Families of rows that turns and mirrors carry onto each other, the same ones carrying the whole set onto itself: the rest of each named row's family, in list order:
5 families of 3 rows:
Z356: [ -7  10 -29   3  19 -18   9  13]
Z956: [-10  16 -14  14  20 -15  12 -11]
Z233: [ 14  31  10  -7  19  -6 -34  25]
Z435: [  3  34   6  -8  -1  -3 -32   8]
Z509: [34 -5 31  5  4 -4  9 13]
Z74: [ 50   1  11   3   7 -14  14  11]
Z514: [ 24  45   8  -6  10  12 -18  15]
Z77: [29 -3 34  9 13 -6  4 25]
Z733: [ -8   0 -25   5  14 -17  15   7]
Z286: [ 10  39  -2  -9  17  19 -18   3]
Z263: [ -1  21 -12  20  17 -15  27   9]
Z510: [  3   3 -26   6  -1 -21  16  10]
Z742: [ 14  44  -1  -8  13  14 -20  18]
Z599: [ 29 -12  29   7   7 -11  11   6]
Z218: [45 -8 14 -9 22 -3  4 15]

Which other rows belong to the same family as Z218? Z435, Z263
Which other rows belong to the same family as Z514? Z356, Z599
Which other rows belong to the same family as Z509? Z733, Z742

